Each path below is one point turned by a fixed rotation once a step. After each direction that follows a path, write how fast that rotation turns it, in deg/step (0 if it stays still).
Each turn is a multiple of 5 degrees from 10 to 175, or 0.
Each row of a path follows its step; steps can be skipped.
path 1
step 7: [  5  16  19  15  14   7 -15 -33 -12 -32  -5 -19  17  12 -11   2  21 -39
 -28  17  19  28   0  -3   0   6   6  24 -16 -33  -4  13 -19   7   9 -52
 -13   2 -13  20  23  -3  -1  28  32  35 -36  16  14]
step 8: [  7   1   8  -1  28   2  -8 -15   4 -23   3 -27  24  19  26 -30  30   1
  27  30  21  -6  -1  40 -15  -7 -26 -23  -9  -3   7  -4  -5  -7  -5  42
 -13 -11  -3  29  15   2 -12  17 -10  -6   6  41  58]
step 12: [  1 -13   9 -34  25 -18 -15  26 -20  16  -2  44  22   1 -36  -1  -3  38
 -13 -15  17 -45  20   0 -31 -17  -1   1  19  28   0  -7 -29 -25 -14   9
 -11 -27 -21  20  19   7 -35  -9   8   6  -8  11 -12]
step 13: [-16  -1  21 -23  13  -6  27   7  23   7 -14 -28  19   0   5  21 -17  19
  -4  -6 -37 -38  26  11  -6   9   8  -4 -30  13  -7 -16 -36 -18  39 -12
  41  -6  -3  -3  27  -9  18  -5  30  -6 -35 -39  -6]
step 16: [ 15 -14  13  13 -12 -38  16 -27 -10 -35  -6 -26   0  45   6   4 -16   7
   8   7  13   6  11   0   3   9  13   3  -6  30   8   8 -19 -12   8  31
 -18  12 -32   4  38  15  -2  -5 -26  31  14  38  51]
step 17: [  6  17   5  14 -19  12  14  -4   8   4  -8 -11  16  16   6 -19 -25   0
 -25   0   6  22  13  14  -7 -14  -6  16 -83 -24  20   6 -23  -2 -16 -18
 -40   6  28  36  14  11  16   9  25   4  27   3  19]
step 18: [ 21  20  -2  17  10  13 -35 -15 -13   8  -4 -36  20  -3   0   0  19 -38
 -41  18 -15  -5  27  15 -17  21 -42 -23  12 -40   5   7   4 -12   6 -14
 -27  -6 -38  12  10  -8 -21 -14   5  19  21  32  18]
step 21: [-15 -40  21  10  -3  24  25   8 -18  53 -10 -10   6 -14  10  -7  -1  32
 -28  -8 -23 -45  45  13 -12  15  -5 -15 -12  36  26   4 -18   6  24 -16
  -8  14  13 -25  -9  -9  15   2   0 -23 -11 -10 -16]
step 22: [ -5 -15  21   8  -4 -18   9  11   8  15   8   9 -13 -35 -49   4   3 -27
 -19 -37   3 -20   0  -8 -46   6  -3  -1  14  28   0  30 -14   0   1 -25
  21 -11 -14 -15  10  22 -18  16  23  57 -28  -5  11]
step 24: [ 21   7   7   4  23 -22   5 -14  23   0  -7 -26  17  42  -8  56 -12  -2
  -4   1 -21   5  -4 -11  11  36  26   0 -28  24  -1  -9 -42 -27   9  30
  21   1   5 -24   7   0   0 -13   6  51  -6  -6  18]
Speeds:
[ -3  -3   0   4   2   6   4   5  -8 -15  -4  -8   8  -3   7   3   1  -8
  -5   9  -7   4   1 -11   5  -9  -3  -3  -9  -2  -4   7  10   6 -10  -3
 -12   0  -2   8   5  -3   2   0 -11   0   0   3   9]  35
[-13  -6  -4  10   4   2   6  -4   2 -12  -8   9   9   0  -5  -5  -8  -3
  -4   4  -5  -1  -8   1   3   2  -3   8   6   7  -6   1  -5  -5  -1   8
   6   8   1  -8   2  -9   4   6  14   5   5   2   2]  40
[  2  -8  -4   0   4  -5  -5   1   6  -2  -5 -13  -2  -1   1  -5   5 -11
   9   4  -5  -4   7  -3  -4   2  -8   8   0  11   5  -5   1  -1   3   8
   3   3   8  -1  -3  15  17  -9  -1   1  -6   8  -2]  135
[  5   3   1   8 -10  -9   0   9  -2   0   5   6   2 -11   3   3   4  -8
 -14   2  -5   3  -8   4  -9   9  -5  -2  -6   4   6  -4   8   6   2  -2
  11   0 -10   1   5   4   7  -4   7 -12   7  -5   2]  90
[ -9  -2  -3  -6   5  -3   0  17  -1   6   2   4   1   2  -9  -1  -5   1
   0  -4 -15 -13   2   1  -7  -8   4  -6  11  -5   5  -2   7  10  -1  -8
  -4  -1   5  -8   4  -8   4  -8   3  -4  -3   7   3]  40
[ -1   3   0  -3   4  -1  -3   6   2  -6   2   0   3   3  13  -9   4  -3
  -5   5  13   2  -9   4   4  -5   4  15   6   2   6   0  -2   3  -3  -7
  14 -12   5  -3  -4 -12   0  -6  -8  -4 -10   3  -2]  10
path 2
step 0: [-17 -34  -3  -9  -1 -23  -5 -30  -9   1   7 -13  19  16  -3   0  19   9
 -27 -17   8  13  17 -27 -38   8  35   1  -9 -18 -22   8  38 -13 -59  27
 -13  -5  11  -1 -19   4 -41 -37 -23 -22 -28  31  12]
step 1: [ 23   1 -31  -6  28 -15 -29 -15  28 -33 -19 -21  21  -8 -49  -8   3  16
   8  15  34   9  10  14   4 -14  23  24   0  -4 -27 -49  28  15 -13  38
  16 -25  35 -26  -2   7  29   9   9  22   4   5  -5]
step 8: [ 14   8  14 -39  -7  -3  -4 -18   1  15 -27  18  -7  20 -66  18  -3  29
  28  33   6 -32  37 -14   5  15  -2  15   7  -8  -6  17 -31  11 -14 -26
  -3 -19  22  30 -16 -30  19 -18  27  10  39   0   1]
step 9: [ -3  26  -5  13  25 -42   2  30 -19  14 -30  26  21 -26  14  19  14  28
  10 -19  10  -1  48 -46  -5  -5  11 -19  12   3 -15  15 -35  11   4  17
  -2   1  24  13  -8 -24 -50 -24 -12 -19 -34   2  -5]
step 10: [ 10  26  40 -21 -14  -6  -6 -28   1  -3  -3  15  30 -28 -49  -1 -16  -2
  35   2  16   9  19  -9  10  43  16  37   3  21   4 -30   1  27  -6 -10
 -43 -10  24 -35   7  -7  -9 -34 -17  -7   5   5  32]
step 13: [ 31  20 -33  -2  18 -23  -2 -23 -12  12  15  12 -22  12 -47  19  12  23
  25  34   5 -18  29  -7  -6   0  38   6  20  -3  -3 -12 -13 -16 -23  53
  41  -6 -20  23   5  -8 -33   4 -28 -16  22  -4 -20]
step 15: [ -3  34 -22  25  -4 -20 -47 -43  -6   9   3  30  20  26 -17   5   8 -15
  -6  -2  26 -21   9   6 -12  17  39  -8   7  39   8 -15 -31   0  13   9
  -5  14  12 -19 -43 -22 -24 -36 -22 -35  23  -6   0]
step 18: [ -6 -16 -21 -12  27 -34  22 -16  24  17 -26  16 -35 -17  -7   5   4  -1
 -27  17  26 -27  30   1 -28 -25  14  -2 -16 -31  -6 -13   0 -20 -53  26
 -21 -20   2   8 -24  -1 -14 -16 -27  21 -31  34 -27]
step 20: [-15 -30 -33  -5  25   6 -11 -32   6   3   3  18  16 -10 -19  13 -22 -20
  31 -32  29 -38  13 -18  -9 -51  16  19   1  -2 -15  13 -44 -14 -22  14
 -33  10  39  -1 -37 -21   6   4  -7   0  21  18   0]
step 22: [ 35   4 -22 -13  20  -9  24 -27 -27  29 -14  -8  -1 -19  -4 -35 -34   8
  16  -6  20   5  28 -31   2 -34  20  28 -29 -15 -31 -10   4 -13  -3   0
  -4 -20   9 -48 -16 -13  -8  -6 -49 -25  22 -17   3]
Speeds:
[  1  -5  10   1  10  -6  -9   8   1   9  11  -3   0   1  11 -10   2   5
   0   3   9   5  -2   3  -1   1  12   0  11   1   1  13  -3   2   3  13
   6  -2  -3   0  -5  -2   0  -1   0 -12   6  -4  -4]  170
[  3  -3  -5   5  10  10  -4  -2  -6  -2  -6   1   3  -4  -2   4  -1  -7
   0  -1  -8  -4  -4  -1  -7   6   8  -5   2  -2  -2   4  -2   5   6   0
   1   1   9   5   9 -27  10  -5  -1   1  -1  -9  -5]  60
[-12   2  -3   4   2   4   0  13  -9   1   9   6   5   3 -12   4   6   5
   3  -2  -3  -3   0   5   5   2  -4  15  -4  -6  11   1  -9   1   5  -1
   0  -4   4   4 -13  -1  -2   6  -2   1  -6  -1 -16]  65
[  4   3   3  -2   4   9  -7   4  -9  -4   5   3   3   1   0  -2 -17   0
 -11   5   8   5   8   3  -7  -9  -6   3  -2  -7 -19   8   4   5  -2  -9
  -1   5   4  -2  -6  -1   2   9   2   2  -3   6  -3]  20
[ -9   5  10  -8 -17  -1   5  -7   2   5   6   4  -5   8  -3  -3  -3  -4
  -6   4  -7  -1   1   1   4   9  -2   6   3   7  -5   9   6  -7   3  11
  10   2  13  -1  -1  -8   2  -2   5   1  -7   1   3]  170
[ -6  -3   2   8   3  -3   4  -5  -3   5   2  15 -13  -4   2  -5  -7 -13
   4   6  -3  -4   8   7  -8  -2  -3   0   4  -3  -2  -7  -6  -3  11   7
 -11  -4  -4  -1  -4  -2 -10   5  -2   6   8  -7   7]  10
path 3
step 2: [ 22  32 -37  -9  38 -29  29  36  15  -3   8  -3  33   2  -2  -5 -17   6
 -10   9  32   8   4   3   5  15  18  14  13  15  26 -24  49  32 -54  21
  24  11 -18  -5  18 -18 -22 -28 -19  10  13  14   7]
step 3: [  8  27   1  -2  25 -36 -10  29  -3  48 -10   5  -8   7  -2 -58  11   9
 -19   8  23 -22 -19 -36  21  -1   3  -9  -5  19 -15  19  34 -30  -5  28
  21   8 -33 -21 -20  11  16 -36 -22  29  22   1 -11]
step 4: [ 13   2 -10  -3  25 -52 -37  -6 -35   1  18  -1   3  32 -29  23  44   7
 -24  43  25 -43 -14  -5 -13 -10 -10  -3   0   2   2  10  28   3 -12   0
  12  17 -30  20  12  -6 -17 -26  32   3  33 -26   1]
step 5: [ 43   1  32  23  25 -59 -31   2 -27  10 -19 -13   5  -2 -20  22  10 -13
 -14  15 -21  22 -13  15   6 -22  29  -6 -14 -14 -32  24  29   4  -8  -4
   4  18 -36 -26  45 -13   6  15 -22  15  -4  21 -16]
step 6: [ -1  -5  -6  -7  36 -38  16  21   8  -2   8  -8 -21  10 -14  43  -7  -2
 -26 -45  28 -37  -3  27  10 -12  10  39 -18  13  25   1  35   8 -35  -8
  10  35 -23 -36  12 -32  11  24 -12   5  16  20  -4]
step 7: [  6  14 -29  13  27 -45  28  25  -6  -4  -4  48  -1 -10 -16 -24  -6  14
 -13  12  24  28  -5  -1  45  11 -24  11 -21  18  19  -7  17  22 -34  11
   3   2 -41   3  26   4  31 -17 -40  30  12   6 -17]
step 10: [ -8   7  34  10  28 -17 -30   2 -22  13 -11 -28   4  -4 -36  22  26 -21
 -14 -27  18 -10   1  -7  28   4  19 -13 -56  -4 -12  12 -13 -14  -9 -21
 -14  49 -29 -31  12 -14  11  15 -24  33  -2  41   4]
step 14: [ 19  17 -11  20  43  16 -20 -16 -32  -1 -41  -6  25  25 -34 -19  26  17
  19  -9  39  20   8 -14 -14  25  31 -34 -31  -6 -36  -4  12  14  -3   9
  -1  23  -7  -5  24  -1  13 -18 -16  52  -2   4   1]
step 22: [ -4  10 -31   6  20 -41  -7  16   6  12   7  -1  -2  -7 -10  26 -15  -4
 -10   0  -7 -34 -40  14   6  13  30   8   0   5  26  10  41   7 -52 -21
  27  36 -35 -10   6 -26 -12 -36 -10 -22  45  13   6]
step 23: [  0  -3   2  27  37 -45 -23  32 -12  14 -13  -3 -43   9 -12   1   8  26
   7  14  18  19   1  -1  31   4   8  -4 -12  25 -20   0  36  -2 -33  35
  -1  -4 -43   5  -2 -21  19 -25 -44  25   9 -18 -36]
Speeds:
[ -6 -10   1   0 -12   0  -7  -1 -11  11  -4  -7   1  -7   2   1  -3  -2
  -5 -10  10 -10 -13   0  -2   3  -5   9   8  -6   6   4  -4  -4  -3  -6
   4   0   7 -15  -1   1   1  -9  -3  -3   3   0   2]  155
[  6  12  -9  -4   2   6   8  -1   2 -10  -6   6   4   6   0  -7   0  -5
  -2  -8   6  13  -7   1  -7   2  -5  15  -4   0   4   2  -4   3   0   1
   6 -11   5 -11   1  -2   7   1   8  10   0  -5  -5]  60
[ -3 -11  -2  -2   4  -1   0  12  -1   8 -12   9   0   2   5   7  -9  -1
   1  -2 -12  12   2  -7   5  -3   2   8  -4  -5  12  -3  -1   5  -3  -4
   0   8  -3  -2   0  -6   2  11   6  -6   5  -2  12]  70
[  2   1  -3 -12   4  -1   0  -5  -2  -7  -7  10 -10  11   1   5  -3  11
   2  -5   7 -10   6  -2  -6   3 -12  -7  12  -7 -10  -8   0   7   0   4
  -4   8   4  -4   6  -2   8   0   1  -7   5  -2   4]  145
[  2   1   2   5  -7 -11   4   0  11  -4  -1   3   1  -7   8  -4 -17  -4
  12 -11   4  -3  -3   7  -1   6  -7   4  -4   6  -1   1   2   4 -10   2
   0   0  -2  16  -3 -10   4  -5  -7  -6   2   3  -2]  70
[-12  11  -2  -5   2   4  -2   5  10  -4   8  -3  -1   6  -1  11   1  -4
  -6   5   4 -12   4   2 -11  -9  -2   6  -6  -3  14   4  -1  12  -2  -8
   6   6   4   6  -4  -3  -5  -7   7  -6  -2   2   0]  160
[ -3   1  -1  -1   2   1   4  -4   3  -2  12   6   1  -1   0   9   5  -8
  -3  -7   2  -5  -7  -1  -2   2   2  -1   5   6   2  -9   1 -22  -6   6
  -8   2   3   3   1 -11  -5   6  14   5   9   2   7]  160
[ 13   5   6   2  -3  -5   4   6  -6  -7  -6  -5  11  -8   0   9 -11   2
 -10  -1  -2  -3  -7   2  -4  -3   2 -12  -3  -2   0   4   2  -1   9   1
   0   3   9   2   7  -5  -5   5   9  -7  -9 -13  -5]  90
path 4
step 1: [ -4  -3  11 -11   0 -36 -25  -1  22  18  10   3 -13   1  -9 -48 -10  41
   1  13  21   8   5 -13   3 -15 -49   6  -8  15 -36  -7  -3  18  22   1
 -16 -12  10  32  -5 -16  18 -10   3 -38   3 -31  22]
step 4: [ -6  20   0 -19   2 -28  -3  23  17 -12  -6   7  21   2   9  28   9   3
  41  13  29  -8  26  10  -7 -30  14  37 -25 -17 -41   2   7  23   4  -3
 -43  12 -15  24  -5  -3  26  11 -29  -7  -3  22  13]
step 7: [ 30   4  -5 -55  -9 -10 -28  -1  18   3  62  24  45 -30 -20  -5  -3   4
   4  15   8 -24 -20 -13  12 -22  10 -12   1 -12  -5 -19 -18  15   0   8
 -22  -2  10 -15  -9 -25   1 -10  -3 -14  17  10   0]
step 9: [ 14  26  -1  -5   1 -27 -20  -1  11  18  15 -24   5 -21  18 -26   1  15
  18  23  -5 -28  -6  -1   6  -8 -19  -5  16  28 -24 -36  41  -2   2  -4
 -62   8   9  13  17  -9 -14 -16 -25 -21   3  21 -16]
step 10: [ -5  18  16   2 -22 -39 -19  13  -5   7   0   9  16   8   9 -46  -1  25
   8  35  12 -33  -9  13   8  -6 -20  -1  17  21  -7 -42  51   1 -12   3
 -15  12   5  18  27  -2  14 -16 -17 -35   6   4  11]
step 13: [ -5  34  39 -22   0  15 -27  -8 -21  14  10  32  -3  -3  -9  33  12  23
  41  -4  29   5  28 -22 -11 -38   0   2  -3  -5 -32  -8  28  27 -15  -2
   3   5  -4  14   5   1  -7  10 -13 -11  10  41   8]
step 15: [ 11  17  29 -38  -6  -6  10 -20   7 -29  -1   9  22  -5  24   0  18  19
  13  11  10 -16   1 -13  45  -8  23   0  16 -22 -33 -37  -2  16 -13  -7
  -5  41   2 -24 -29  13   5   8 -21 -31   6   5  22]
step 18: [ 24   3  -1 -23  18   9  -2  20  -9   8  20   4 -19  -6  -5 -29  -8  18
  -6  -6  37 -27 -10 -40   3 -34 -16 -13  27  15 -17  -8  23  -4  -8   5
 -49  -1  25   0   6  14   0   7  22 -54  13  12  -4]
step 21: [ -2  40   4   9  -4 -37 -16  15  -8 -16 -24  17  31  -3  -3 -17 -10   6
  17  16  32 -18  10 -28   7 -52  -5  15  18  -9 -14   7  38   6  14 -23
  22  -2  11  28 -19  13  15  20  19  17  -2  15  22]
step 22: [ -8  28  13  19  15 -20 -25  12  13  -7  -6  26 -17   7  -2  18 -11 -13
  24   5  13 -27  14 -23  -2 -61  24  17   7 -18 -26  -8  34  24  -3 -24
  13 -12  -9  27 -26   8  17  25  26  -2   5  -2  -1]
Speeds:
[  1  -1 -13  -4  -9  -7   0   0  13   8  -7   3   2   4  -3   0 -10   8
   2  -6  -4   7   8  14   4  -4  -1   4  -7  -4  -1   5  -6   8   4   7
  -5  -1  -2  -2   8 -15  -1  -9  -3  -2   0  -3  -4]  10
[ -4  -6   0  10  -2  -9   2  -5   3   2  -2  -8  -1   4  -2   7   1   5
   3   1   6   5 -18  -3  -8   1  -6   6   0   2   0  -1   0  -7   3  12
  -1  13  10  -2   4   1  10   2   3 -11   6   4 -13]  45
[  9   9  -3  -2   2   0   6 -10   3   2 -11   1  -5   6 -13   5  -1   0
  -6  -4  -3  -1   3  -1  11 -12   4   1  12   0   0   2   9  -9 -13  -8
   6   4  10  -8   5   1  -2   1   7  -4  -3   5   1]  10
[  2   9   3  -2   4   7 -17   2  -6   8  -2 -14  -4   6   8   3  -5  -2
  -3   4  -5   3  -9   4   9  -9  11   8  -7  -1   2  -1  -3  -2   5   5
   9  -6  -5   1   9   9  -4  -2   1  -4   5  -5  -3]  130
[  5  -6  -2  -6   3  -1  -3  10  -8  -7  -3  -2   1 -13   0  -4  13 -10
  -2   2   2  10   2   9  -2  -7   2   1  -1  -9   8  -4  -4  -1   3   2
 -12   6   0 -19   1  -2  -5   0   8  -9  -2   3  -1]  35
[  2   4   4   5  -5  -3 -11  14  -2   4 -12  -5  -6  -2  -1  -5  -2  -3
  -4   4   8  -1   5   3 -13  -1 -11   7   7   7   0   8  -1   5  -4   2
   7   3   3   8   8  -1   1   3  -1  -2 -17   3   9]  40
[  7  -8   9  -5  12   9 -13 -12   1   6   9   2   2   5  -3  -1   3   0
   0 -12  15  -3   1   3  -2   5  -5  -3  -5   2  -2   9  -4   1   5  -9
   2   0   6  -2   4  -3  -5  -8   6  -2  -6   7  -7]  65
path 5
step 0: [ -3 -34 -30 -13  -4  18 -36 -21  36 -15 -11  -7 -38  13 -28   3   2 -10
  16  21  -6  11  42 -11 -18  -3   1 -34  22   7  26 -56  -6 -13  14  -8
  32 -40 -20 -36 -19  -8   7  16  13 -11  18 -45  -5]
step 3: [ 46 -36  -1 -29  -9  -8  -2  45 -18  14  24  24 -13 -34  -2   8   3 -11
 -21  36 -13  38  41 -18   2 -18   1 -40 -15   3  16  16  23  -5  19  -4
   2   1 -36   9  19  55 -24 -25   0  -2  -2 -12 -20]
step 4: [ 10 -49 -26 -11   3 -23 -36  18  14 -33  25 -34 -18  20 -18 -30  -1 -17
 -20 -17   1  27 -15  55  33  13  33  34 -32  39  24  14 -10  -4  13  21
  25 -13  -9 -12  -1   7  15  11 -30   4  -2   0   2]
step 8: [  4 -28  -4 -25  -1 -41 -27  32 -37 -20   8 -19  13 -20 -24  13  -3  -2
  47   0 -37   1  10   0   5  -6   9 -40  26  10  39  11  32  42   2   3
 -16   0  32 -41  22  26   8   8 -16 -16  -3  -8 -38]
step 9: [ 47 -24   0 -44  35 -24 -44  20   0  17  15   4  34  17   5  16  -4 -17
 -26  13  11  21  -7  -3 -12  37   1  -8 -48  15   7  36  11  -8 -34  47
  17   6  -4  -4  -8 -19  -5  -1   5  51   5 -10  -5]
step 12: [-35 -59 -33 -26   9  33   1  -4 -31  -4 -43 -21  -3  -4 -60   9 -10  27
 -12  21   3   7  18  16   2  23  11   9 -13  29 -11  -8   3  16   0  -5
 -10  15  39 -11   6 -43  -6 -21  19  21  32  -3 -15]
step 13: [ 31 -20 -40   4  -7  -4 -18  47 -17  16  10   5  13  29 -21 -20  -8   6
  46  12  11  -6 -22 -38 -27 -23  29 -64  41   8  26 -16 -15   7 -29   1
  -2   5 -16  -1 -19 -31 -14   5  -1  12  12   6 -20]
step 18: [ 16 -18   4 -15  18  36 -27  -7 -38 -10 -19  -1 -23  -1 -16  -8 -15   5
  17  -7 -24   6  15   8 -23 -44  -1 -46  -9  44  23 -39 -16   7  -5 -17
 -50  33  -2  51 -23 -23  -1  15  22 -13 -10 -17  -2]
step 21: [ 27 -14  10 -64   8 -21 -21  23  30 -37  -4   1 -32  30 -10   4 -29 -38
  -2  -6 -26 -16 -11  -9  40  22   7 -32   2  28   2 -23  12   1  -9 -29
  11  -7 -38 -25   1   0 -11  -8 -27  -7 -40 -26 -11]
step 23: [ -1 -14 -57 -18 -29   6 -11   7  -6 -20 -31  -4 -18 -35 -40  -3 -19  -6
  18  -1 -28 -27  38  56 -34 -14   3  -2   0  15 -14   4 -18  -5 -18  -4
  -5 -13 -36  10 -34   3   4  -3   3 -12  45 -40  -1]
Speeds:
[  1  -1   9   0   7   8   7   9   1  -6  10  -3   7   7   0   4   0   0
   7 -10  -2  -5  -4  -3   5  -1 -14  -8  -2   5   1   0   0 -12 -12  -4
   6   5  -4  -5   5 -17   2   6  -3   9   1   0   3]  90
[-11 -10  -4  -1  -5   0  -5  -8  -8  -3   1   5   6  -3   4   1   8 -22
   3  -3   0   1  -4  -8  -1  -7  -2  -6   2  -6  -1  -4  -4   1 -12  -7
   1   4  -8   3   5   2   0  -4   2 -15   1  -6  -7]  140
[ -2   6   0   1  -8  -1 -10  -8   6 -11  -8  -4  -3   3   5  10   2   4
  -3   2  -1   4   1  -1  -2   1   6  -3  -8  10  -1   2  -5  -4 -17   5
 -10  -7 -12  -5  -7  -2   7  -4   6   7  -4  -5   9]  155
[ -9   5   2   5   5  -1  -9  -1  -2   6   2   4  11 -10  -2   5   5   9
   5   3  -1  -6  12  10   0   4 -11  -9   9  -6  -2   6   8  -5   2   6
   4  -5  -6 -10   1  10   6   1   8  -4   4  -9   1]  125
[  2   0   5   9  12  -3  -2  -8  -7  -4  -7   0   1   2  -1   7   6   3
  17   9   7   5   4 -10  -5   5  10   0  15   6  -2  -7   1  -9   1  -7
  -5   3   4   2  -2  -1   4  -2  -8   4   6   4  -7]  60
[  3   0 -10   8  -8   2   1   8   2   2   1   1  12  -8  -6  -5   2   5
  -9  12   6   4   0   8   7  -2   3   5   6   6   2   1  -7   0  -3 -20
   3   7 -14  -2   5   0   7   1  -5   3  -3   8   2]  35
[  2  16  -6  -5   9  -5 -13  -1   1   6  -1   7  12   4  -8   4   2  -7
   0   2   1  -3   1   1  -7  -6  -4   0  -6   4   1  -8  -1   5   4   4
   0  -6  -3  12  -6 -11   5  11  -8  -6  -2   7   5]  85
